A single turn carries every row of the set below to another of its rows. Some are shown first; where does it send the rows asked next?
Vusa: [  3  11   6  -3 -13  -6  -1  -1  -6   3   5  15   9  13  -4  -4  12]
zalu: [18  2 -7 -8  2  4 -5 -2 10  7  3 22 -2 18 -3 -6  6]
Vak: [  6  10   5   0 -14  -5  -2   1  -4   0   3  16   8  17  -2  -2  11]
nus: [ 13   4 -19  -8  -3   5  -6 -14  -5   9  -2  16   8   4  -3   3   7]
Mapir: [ 19   5 -10  -8   1   6  -1  -3  12   7   4  19  -1  17  -3  -6   6]
kodar: [ 10 -11 -10   5   4   0   3  -5   1  16  -8  10   2   5   1  -1   6]
Semid: [ 10   1 -18 -11  -4   4 -10 -14  -3   9  -1  16   8   4  -3   3   6]
bisu: [15 -1  2 -8  0 15  2 -4  8 10  1  3 11  4 -5  2  5]
Pidon: [ -5   4   0  10 -10   0  -8   0   2   6  -4   7   5   8   3   6  13]
Zegil: [ -2  11   9   2 -10  -1  -3   2   7   4   3   7   9  12   2   2   5]
Gevim: [14  7 -8 -7  8  8  2 -2  6  6  2 19  0 17 -7 -6  8]
zevir: [  5 -11  -9   2   5   0   3  -3   3  17  -8  11   2   6  -1  -2   3]
kebil: [11 -2  4 -9  4 10 -3 -9  9  9  4  3  7  1  3 -3  5]
bese: [13  9 -6 -7  9  5  3 -1  5  4  4 18  0 16 -8 -5  8]
Mul: [  6  -4 -15   1  -2   0   4  -2   7  18  -3   5  -2   2  -5   2   4]
susez: [ 12  -3   3 -11   4  13  -1  -9   8   9   2   3   6   3   1  -2   6]
zer: [ 12  -6   5 -13   2  10  -3  -7   8   8   3   5  10   4   1  -2   4]
Rir: [  3   4  -7   5 -20  -6 -10  -2  -2   5   2  14   7  10   0  -1  16]
fafef: [  1   4  -6   5 -17  -5 -10  -2   0   7   2  14   1  11  -1   0  20]
morid: [ 11   1 -20 -10  -1   1  -1 -13  -2   8   2  15  14   5  -4  -1   7]
fenik: [ -1   1  -6   5 -12  -7  -5  -1  -2   4   3  14   8  12  -1  -4  22]
gorot: [-5  1  0  9 -7 -1 -8 -4  5  6 -2  9 14  9  8  2 14]
buvos: [ 12   1 -19  -8  -2  -1  -1 -12  -3   7   4  16  16   5  -4  -2   7]
Rokeg: [ -6   6  -2   8 -11   1  -9  -2   6   8  -2   7  10   7   3   7  13]
Duti: [ 13  -1   5 -10  -1  14  -2  -3   6  10   1   5   9   3  -8   3   4]
penum: [ -4  -1  -1   9 -10  -5  -5   0   6   5  -1   7  11  10   7   2  13]
mimab: [  6  -7 -12   1  -2   2   1  -1   7  19  -7   8  -2   4  -4   2   0]
Dedud: [ 12   6  -8  -8   6   5   1   1   7   6   4  20   0  17 -11  -5   7]
nev: [ 10 -10 -11   4   3   2   4  -5   3  17  -8   9   2   6   0  -2   4]
kepeg: [-1 12  9  3 -9 -2  0  2  5  6 -2 10  8 14  1  4  4]
zat: [  9  -1 -18  -9  -1   1  -3 -11  -3   7   0  17  16   5  -6   1   7]
bage: [ 13   6 -17  -7  -4   5  -8 -14  -5  10   0  17   5   3  -4   2   7]
lazep: [21  5 -7 -7  0  4 -2 -3 12  7  4 19 -1 17 -1 -3  6]
tele: [ -3   4  -5   5 -11  -7  -7  -3  -6   3   3  13   7   9   0  -4  18]
rimek: [ 0  8 10  2 -7 -4 -3 -3  6  6 -1 11  6 15  9  0  4]
Maka: [  3  11   4  -4 -14  -7  -6  -2  -1   1   6  14   1  15   3  -4  10]
fuz: [  7   9   6  -4 -17  -6  -7  -5  -2   5   5  15   4  13   2  -4  11]
Dovoz: [  6  -5 -14   0   0   2   4  -3   6  19  -5   6  -2   3  -4   0   2]
Zarok: [15  0  3 -5  0 14  1 -3  7 10  1  4 12  2 -6  3  5]
Tazu: [ 2  7 12  5 -8  0 -6 -1  3  3 -1 10  8 13  8  0  6]

fuz moves to rimek
zevir moves to zat
bese moves to Zarok
And these:
nus moves to Mapir
Pidon moves to Rir

A single turn carries every row of the set below to another of its rows. Some are shown first; where does it send the rows asked next?
vem: [ -3  -3  10   0   0 -11  -3  -9   9  -2  -1  -4  -4  -6  -5  12  -1  -2
  -2  -9  -4   3  -4   2  -2  11  -5   6   6   5]
fevef: [ 11  -2  -1  -4   8   0   5 -12   0   3  -6   2   0  -2   0  11  -8   0
   3   4  -6  -4  -5  13   0  -3   7  -3   3   1]
sagon: [ -2   8   0   2   0   0   3  -2  -1  -6  -8  -4  -3 -15  -5   4   8  -4
  -4  -6 -10  -6  -5  -8   0   5   1   4  11  -5]
Gosed: [  8  -2  -3   1   4  -5  -6   1   3  -5   1   5   8  15   0  10  -6  -1
   4  -3  -4  -1   6   2   3 -13  -3  -3  -1   0]
bepo: [  2   9   3   4  -3   7   6  -5  -4   9   1   2   9   7  -4  -5  10   4
  -2  -7   8   4  -5  -7 -10   0 -10  -4  -4  -8]
Rodu: [ -7  -6  -8  -5  -1   3   5   9  -6  11  -8   1  -3   3   5   1   3  -9
   5   2   4 -17  -7  -3  -2  -5   3  -3   1   1]
Revom: [ 11  -6   3  -3   8  -3   1 -12   8   6 -10   3   3  -1  -1   7   0  -1
   4   9  -7   0  -6   4  -2  -3   9   0   7   1]
gis: [10  1  1  1 13  1  3 -4  9  4 -9  1  0  0  5  8 -4  0  2  7 -3  1 -6 10
  0 -6  8  0  8  4]
Gifi: [ -2   2  -1   2   0  -9  -2  -4   4   0  -2   1  -7  -6  -3  15  -3   0
  -1 -13   1   7  -5  11  -2   8  -4   0   4   2]
Gigo: [-4  0  2  5 -5 -7 -7 -6  4  0 -1 -5  2 -9 -7 14 -4  0  3 -4 -2  9 -3  7
  2  9 -2  2 11  0]
Zom: [ 10  -6   6  -3  12  -1   6 -10   6   2  -7   7   1   1  -1  10  -2  -4
   0   2  -7  -5  -3   8  -1  -3   6  -1   4  10]
Marol: [ -6  -2  -8  -1  -2  -3   0  12 -10   5  -3   1   1  13  -1   3   7  -2
   4   1   5 -15   3 -12  -3  -3  -1  -3   7   4]
meb: [  3   2  -2   1  -4  -4  -6  -1   2  -1  -9  -1  -8 -17  -9   3   2  -3
 -11  -2  -5  -5  -1  -6   6   5   0   1   4  -7]
sugam: [  3  10  -2  -2  -1   2  -1   2  -1  -5  -5  -7  -3 -18 -11   3   4  -3
  -3  -7  -1  -6   1  -1   4   4   3  -4   9  -2]
bege: [  0   0  13   7  -3   7   1  -5   0   5   4  -3   9   6  -6  -4   1   3
  -9   0   6  -2   2 -10  -1   1 -15   1  -6  -3]
Tubo: [  9  -2  -1  -5   1 -10  -3  -9   3  -4  -2   5   5  14   5   7  -3   2
   5  -4 -11  -3   0  -5   0 -10  -4   0  -6  -4]
sonu: [ -7 -10   1  -7  -1   3   2   7  -2   6  -6  -5   3  -1   6   0  -1  -6
   5   6   3 -21  -4  -8   6  -2   0  -1  -2   5]
fosap: [  0   5  -3   2  -1   0  -1   2   0  -5  -7   8  -3 -17  -8   7   8  -6
  -7 -10  -5  -5   1  -5   5   4   1  -2   7   4]
Rofa: [-11  -7   1  -6  -5   5   2   7  -5  14  -5  -5   4   2  -3   0   0  -8
   1   7   0 -15  -2  -5   1  -6   8  -3   3   4]
tise: [ 11   5   5 -11   3  -6  -2  -6   9  -2   0  -6   4  12   3   0  -3   5
   3  -4  -7   0   2  -2  -4 -14   1  -1  -4   1]
Reta: [ -1  10   1   1   5  -1   1   8   5  -1  -9  -2  -5 -11  -8   5   5  -3
 -14  -8  -6  -3  -4  -4   2   4   2  -2   4  -3]
nof: [ -3   0   4   8  -3   9   4  -8   0   2   0   4  -3   4   4  -3   0   1
   2  -7  12   5  -1   0  -4   0 -18   0 -10   1]
Nugav: [ -9  -5  -1  -9  -4   6   6   3  -4  11  -6  -2  -7  -2   8  -3   1  -5
   0   3   0 -16  -3  -6  -1  -9   4   2   0   9]
sozon: [  5  -3   2   3   9   2   6 -10   2   1  -6   3   6  -1   4  13  -5  -1
   5   7 -12  -2  -5   7   3  -4   6   2   8   4]
mopad: [ -5  -3  11  10  -2  12   2  -7   3   0   2  -3   3   5  -2  -6   3  -3
   4  -1  12   4   1  -3  -5   0 -16   3   0   3]
lupiv: [  5   5   1  -4   0  -2  -1  -6   6  -1   1   2   8  13   1   2   4   0
   7  -3 -11   4   5  -4  -7 -17   5   1   6   6]
Situk: [  1   4   3   7  -8   9  -1  -4  -5   8   4   3  16   1  -8  -2   5   4
   0  -1  10   4   3  -7   1   0 -10  -6  -3  -2]
vupu: [ -5   0   4   8  -8   7   1  -6  -2   7  -1   2  12   4  -6  -1   2   2
   7  -2  11   9  -2   0  -2   3 -11  -8  -6  -5]
gugol: [ -6   1  -2  -7  -7   0  -1   8  -9   9   0  -9  -3  10  -5  -3   2   2
  -2   5   3 -12   7  -9  -5  -7   4  -2   7   4]
digen: [  3   3  -2   8  -5   8   2  -6  -5   6   2   9  -1   4   2  -4   4   3
  -6  -6  12   1   1  -5  -4  -3 -17   1  -7  -3]
Nabuk: [ -1   5   5  -3  -2 -10  -3  -6   9   4  -4  -6  -2  -7  -8   9   2   1
   2  -9   0  10  -7   5  -7   9   2  -1   8   0]
rubu: [ -8  -3  -2 -12  -5   2   6   6  -5  14  -8   0   4  -2   5   0   2  -2
   4   1   0 -14  -7  -5   2  -4   7  -7  -6   4]
Vuso: [ -4   4   4   5  -5   8   5  -8   0   9  -2   3   1   7  -4  -6   6   1
   3  -6  11  10  -5   0 -12  -1 -10  -4  -6  -4]
kiz: [-4  3  3  4  1 -5 -3 -4 10 -2 -2 -3 -6 -8  0 10  2 -2  3 -9  1  9 -3  5
 -4  5 -2  7 14  8]
kurom: [  3   4   6   8  -2  13   3  -7  -1   0   5  -3   4   2   1  -8   6   1
   1  -3  13  -2   3  -9  -5  -2 -16   5   2   2]
Mel: [ -8   2  -1  -9  -9  -2   3   2  -9  10  -2  -2  -4   6   5  -3   5   6
  -2   1  -4 -10   5 -15  -4  -6   1   2   1   9]
nogu: [  9   0  -7   0  -2  -1  -8  -6   1  -3   2  -1   3  11   0   4  -3  -1
   9   2  -4   1   7   2  -2 -17   2   2   8  -2]
bebu: [ -7  -3  15   6  -7   7   2 -10   2   5   2  -3   9   5  -7  -4  -1   1
  -1  -1   6   6   0  -4  -2   3 -13  -2  -8   0]
Bef: [ -5   3  -2 -11  -4  -5   2  10  -5   7  -4  -3   3   5   7   0   2   9
   0  -1   2 -12   3 -13   4  -2  -1  -6  -6   9]
rofev: [ -2  -4  -6  -6  -4  -6  -3   8  -8   2  -4  -4   1   7   6   1   2   4
   7   4   5 -17   2 -15   3   1  -6  -2   0   0]

fosap moves to sugam
Zom moves to fevef
And these:
gugol moves to Mel
lupiv moves to tise
Rofa moves to Nugav
kiz moves to Nabuk
Situk moves to kurom
Vuso moves to bebu

